Here are some points, one per row:
{  -5,   -6,  -73,   21,   -6,   38, -103,   37,  -12,    4,   -2,   14,  -16,  -12,   84,   23,   52,  -33,   11,
  -24,  -20,   -3,   42,   17,   12,   77,  -11,   -3,  -28,    7,  -19,  -12,  -24,  -21,   21,    6,  -11,  -61,
   26}
{  9,  45,  32,  -8,  68,  -7,  14,  47,  20,  -4,  30,   7, -19,   3,  26, -92,  23,   3,  38,  24, -60, -18,   0,
  -6,  -5,   8, -33,   2, -16,  14, -25,   3,   7, -11,  -5,  46, -48,  23,  18}
{ 31,  27,   6,  -8, -42, -30, -19, -13,  28, -12,  14,  33, -50, -31,  19,   9,  64, -36, -19, -24, -28, -11,  12,
  41,  -4, -28,  18,  12,  -6,  13,  -4, -33,  19, -18,  26, -59, -37,  21, -35}
{-28, -12,  22,  10, -60,  24, -47,  -3,  -7, -12, -29, -42, -30,  27, -15, -12,  -5, -19, -30,  -1,  -7, -35,  24,
 -36,  53,   8, -18, -36,  19,  59, -42, -18,  -5, -14,  77, -73,   5,  52, -12}
{ 19, -42,  17,   5,  -3,  -6,  12,  56,   9,  27,  13, -31,  11, -35,   1, -40, -35, -47, -22, -13,  40, -11,  33,
 -17, -75,  -6,  -1,  26,  16, -34,  -1, -19, -20, -52,  24, -54, -32, -28,   8}
{-39,  32,   1, -43, -19,   1, -34, -29, -23,  -6,  17,   1, -17, -20,  -9,  20, -31,   2, -14,  79, -25,   9,  10,
  15, -10,   6, -10,  24,  27, -27,  21,  16,  37,  -6,  28,  -6,   6,  -7,  12}
{  4,  -2, -38,  -4,  47,  13, -16,  -2, -10, -31,   7,  35, -40,  47, -25,   7,   6,  -3, -20,  -2, -21, -63, -38,
  -3,  -9,  47,  41,  24,   1,  34, -67, -15, -20,  20,  23,  -5, -23, -11,  44}
{ 29, -43,   4,  18,  25,  33, -38,  11,  -2, -59, -26,  29,  50,  -7,  -9,  16,  72,  40,  13,  27, -22,   6,   8,
  11, -16,  -9, -38,  38,  39, -13,  31,  29, -43, -44,  -7, -14, -29, -24,  17}
{   9,  -43,  -35,  -14,   -2,  -43,  -48,   21,   54,    0,    1,  -45,    3, -100,  -10,  -55,  -15,   33,  -86,
    2,   25,  -24,   -1,   22,  -41,    1,  -61,   -8,    1,   21,  -48,  -28,  -62,  -17,   15,  -14,  -70,  -17,
   26}
{-35,   6,  20,   5,  49, -27,  -1,  -1,  44, -32,  14, -48,   3,  13,  20, -18,  42,  18, -22, -52, -20, -23,  35,
  15,  17, -11,  21,   8,   2, -20,  17,   7, -15, -21,  31, -17,  53, -38,  95}
{ 15,  34,  48,  47, -45, -17, -38,   4,  20,  -8,  39, -34,   9, -38,  15,  28,  46,   8,   7,  -5,  21, -29,  15,
  17,   0,  59,   4,   0,  28, -29,  13, -37,   3,  35,  38,  -4, -62,  50,  24}
{-25,  50, -38,  -5,  26,   1, -10,  20, -19, -56,  34, -41,  31,  -9,  59,  25,  37,  33,  10,  -4,   5,  11, -21,
  16, -57, -17,  -4, -13, -19,  54, -30, -58, -40, -32,  12,   1,  10, -17,  10}
{ 45,  -5,  43, -34, -23,  29, -50,  12,  16,  52,  39, -16,   3, -33, -26, -26, -25,  -9, -24, -41, -26, 101,  14,
  58, -14,   5, -34, -13,   7,  26, -38, -37, -81,   4,  25, -44,   6, -15,  35}
{ -13,  -40,  -16,    8,   19,   52,   13,  -10,   45,    4,    0,   22,  -16, -127,   27,   20,   -4,   48,   32,
   -8,    9,   -9,  -20,  -28,    3,  -36,  -43,   10,   15,    7,  -23,  -13,    2,    8,    5,    5,    7,  -49,
   61}
{  8,   1,  95, -27, -21,  -9, -37,  14,  26, -55, -12,  10,  24, -32,  40,  12,   4, -71,  15,  20, -26, -52, -31,
  10,   7,  -7,  -7,  28,  -1,   2, -45,  -9, -75,  11,   2,  29,  -9, -34,  32}
{-12,  29,  -2,  23,  -7,  23, -57,  26,  50, -60, -28, -12,   1,  -7,  -7, -57,  -3, -86, -19,  18,  -6, -43, -15,
  93, -61,  10, -15, -44,  39,  21, -18, -10,  -5,  19, -23, -34,  37,  11, -12}
{  9,  43,  30,  55, -38, -48,   7,  45, -18,  41, -71, -38, -18,  33,  24,   7, -34,  -7, -53,   8, -48,  24, -15,
  16, -20,  -6,   0, -21,  38, -20, -18, -24, -31,   1,  53,  -1,  -5,   4,   5}
{-52,  -1,  -5,  26, -97,   2, -10,  11,  59, -30,  17, -19, -28,  46,  18, -45, -32,  19,   0,  -5,   9,  45,  -3,
  51,  19,  29,  18,  31,  55,  -8, -47,  10, -39,  32,   4, -30, -34,   4, -56}
{ 58, -44,   9,  -6,  24, -19,   7, -12, -18, -12,   2, -13, -27, -26,   6, -61,  -1,   5, -25, -59, -26,   9, -50,
  -6,   4,  12, -28,  15,   8,  12,  60, -71,  11, -14,  24,  26,  18, -20, -20}
{ 17,  -9,  28,  52,  13,  20,  29, -50,  47,  46, -16, -21,  38,  51,  21, -34, -41, -12,   6,  13, -20, -59,  -7,
  48, -17,  -8,  30, -23,  22,  23,  24, -12,  25, -51,  26,  22, -49,  -8, -26}
{ -6,  30,  33,  58,  41,  32,  18,  11,  36,  -8, -52,  -1, -43, -78,  58, -16,  -5, -25, -32,  39, -12,  18,  -2,
  17,  -9,  55,  42,  17, -24,  22, -12,  21, -28, -12,  -6, -38,   6,  -1,  -1}
{ 38,  84,  -4, 103, -47,   4, -42,  25,  37,  32,  66, -18,   3,  29,   9, -46, -39, -31, -50,  10,   0, -24, -32,
  14,  -5, -16, -32,  29,  -4,   6,  18,  18, -57,  -3,  11, -17,   4,  57,  19}
{ 32,   6,  -8, -36,  70,  -8, -14,  10, -53, -46, -22,  -2, -27, -73,  24,  13,  -3,  29,  28, -51,  24, -54,   6,
  59, -10,  18, -10,  10,  -6,  -9, -29,  74, -14, -38, -17,  14,  -9, -38,  30}
{  1,  27,  -8,  13, -13, -23,  41, -30,   6,   9,   2,   0,  -5, -13,  -4, -18,  12, -35,  -5, -43, -36,  -5,  -6,
 -18, -84,   8,   8, -17,   5,  49,  31,  30, -22, -13, -13,  70,  22,  64, -24}
{ 25, -63,  -4, -26, -15, -12, -51,  44,  36, -11, -10, -36, -28, -27,  31,  36, -40,  -7, -47, -18,  36,   5,  58,
  24,   5,   4, -64,  34,  -4,  44, -11, -85, -79,  15, -89, -12, -42,  -8,  40}
{ 52, -24, -13, -26,   1,  33,  39,  48,   1, -57,  11,  29,  32, -41,  57,  -5, -17,  -2, -18,  43, -18, -58,  60,
  60,  19,  28, -22, -33, -10,  10,  -8,  20, -22,  78,  13,  13,   4,   9,  -4}
{-33,  -2,  37,  52, -30, -15, -52, -17, -33, -43,  19,   7, -63,   4,  14,  -4,  21, -16,  23,  21,  59,   8,  37,
  66,   0,   0, -30,   9,  -9,  41, -12,  19, -30,  30,  57,  30,  -5, -46,   3}
{ -1,  64,   0,   0,  31,  -6,  26,  -9,  52,  93, -44, -15,  29,   5, -48, -71, -17,  -8,  16,  11,  -7, -39, -15,
  33, -16,   2,  26, -55, -36, -14,  38,   7, -65,  77, -29,   2, -16,  43, -52}
{-31,   0,  15,   2,  -6, -12,  57,  -3, -52,  32,  41, -31,  12,   2,  22,  11,  37, -48,  -2, -11,  -3,  -7, -56,
  61,  -8,   7, -37,  26,  28,  33,  -5,   1,   0,  22,  37, -38, -36,  16,   7}
{ 29,  13, -12,   8,  59,  28,   4,  21,  73,  16,  61, -24,   9, -22,  -9, -11,  17, -53, -26,  39, -38, -43,  19,
   9, -16, -18,  15, -32,  37,  42,   1,  51, -10,  40, -14,  41,   3, -42, -54}
{ 62, -34,  -5,   2,  76,  11,  -1, -70,   1,  18,  -7, -50,  29, -11,  56, -46,  23, -19, -74, -16,  28,  49,   5,
 -16, -30, -41, -40,  20, -41, -34, -44, -25,  26, -30, -17,  38,  -9,  26,  10}
{ 30, -53,  -1,  48, -21, -84, -68,  30,  13,  12,   2, -17,  14,  -8,   8,  17, -10, -30,  47,  35,   5,  -1,  32,
   7,  -8,   6, -16,  48,  -5,  42, -41,   4, -20,  31,  16, -60,  31,  20,  22}
{  6,  88,  -6,  18,  44,  -9,  -1, -20,   8, -10, -38, -30,  31,   0,   5, -30, -13, -38, -24, -35, -16,  40,   3,
 -10, -22, -28,  -2,  45,  25,  32,  16, -23,  39,  58,  52, -20, -75, -21,   5}
{ -6, -28,  35,  61,  24, -52, -23, -34, -53, -32,  64,  52,  29,   7,  33,   6,  -4,  -9, -38, -16, -39,  -2, -22,
 -28, -30, -35,  54, -51,  -9,  -5,  17,  40,   6,  24,   7, -28, -42, -20,  -2}
These points spread out most along one direction. For each point below, how far along it does it lie, from 0 to 99? 50 is the average, and the first point above lies past it. One standard deviation of the points above along it is 16.
{  1,  27,  -8,  13, -13, -23,  41, -30,   6,   9,   2,   0,  -5, -13,  -4, -18,  12, -35,  -5, -43, -36,  -5,  -6,
 -18, -84,   8,   8, -17,   5,  49,  31,  30, -22, -13, -13,  70,  22,  64, -24} 29
{ -6, -28,  35,  61,  24, -52, -23, -34, -53, -32,  64,  52,  29,   7,  33,   6,  -4,  -9, -38, -16, -39,  -2, -22,
 -28, -30, -35,  54, -51,  -9,  -5,  17,  40,   6,  24,   7, -28, -42, -20,  -2} 40
{-39,  32,   1, -43, -19,   1, -34, -29, -23,  -6,  17,   1, -17, -20,  -9,  20, -31,   2, -14,  79, -25,   9,  10,
  15, -10,   6, -10,  24,  27, -27,  21,  16,  37,  -6,  28,  -6,   6,  -7,  12} 49
{ 29, -43,   4,  18,  25,  33, -38,  11,  -2, -59, -26,  29,  50,  -7,  -9,  16,  72,  40,  13,  27, -22,   6,   8,
  11, -16,  -9, -38,  38,  39, -13,  31,  29, -43, -44,  -7, -14, -29, -24,  17} 68
{  4,  -2, -38,  -4,  47,  13, -16,  -2, -10, -31,   7,  35, -40,  47, -25,   7,   6,  -3, -20,  -2, -21, -63, -38,
  -3,  -9,  47,  41,  24,   1,  34, -67, -15, -20,  20,  23,  -5, -23, -11,  44} 53
{  9,  45,  32,  -8,  68,  -7,  14,  47,  20,  -4,  30,   7, -19,   3,  26, -92,  23,   3,  38,  24, -60, -18,   0,
  -6,  -5,   8, -33,   2, -16,  14, -25,   3,   7, -11,  -5,  46, -48,  23,  18} 42
{ 52, -24, -13, -26,   1,  33,  39,  48,   1, -57,  11,  29,  32, -41,  57,  -5, -17,  -2, -18,  43, -18, -58,  60,
  60,  19,  28, -22, -33, -10,  10,  -8,  20, -22,  78,  13,  13,   4,   9,  -4} 57
{-52,  -1,  -5,  26, -97,   2, -10,  11,  59, -30,  17, -19, -28,  46,  18, -45, -32,  19,   0,  -5,   9,  45,  -3,
  51,  19,  29,  18,  31,  55,  -8, -47,  10, -39,  32,   4, -30, -34,   4, -56} 39
{-25,  50, -38,  -5,  26,   1, -10,  20, -19, -56,  34, -41,  31,  -9,  59,  25,  37,  33,  10,  -4,   5,  11, -21,
  16, -57, -17,  -4, -13, -19,  54, -30, -58, -40, -32,  12,   1,  10, -17,  10} 61
{ 58, -44,   9,  -6,  24, -19,   7, -12, -18, -12,   2, -13, -27, -26,   6, -61,  -1,   5, -25, -59, -26,   9, -50,
  -6,   4,  12, -28,  15,   8,  12,  60, -71,  11, -14,  24,  26,  18, -20, -20} 51
{ 19, -42,  17,   5,  -3,  -6,  12,  56,   9,  27,  13, -31,  11, -35,   1, -40, -35, -47, -22, -13,  40, -11,  33,
 -17, -75,  -6,  -1,  26,  16, -34,  -1, -19, -20, -52,  24, -54, -32, -28,   8} 54
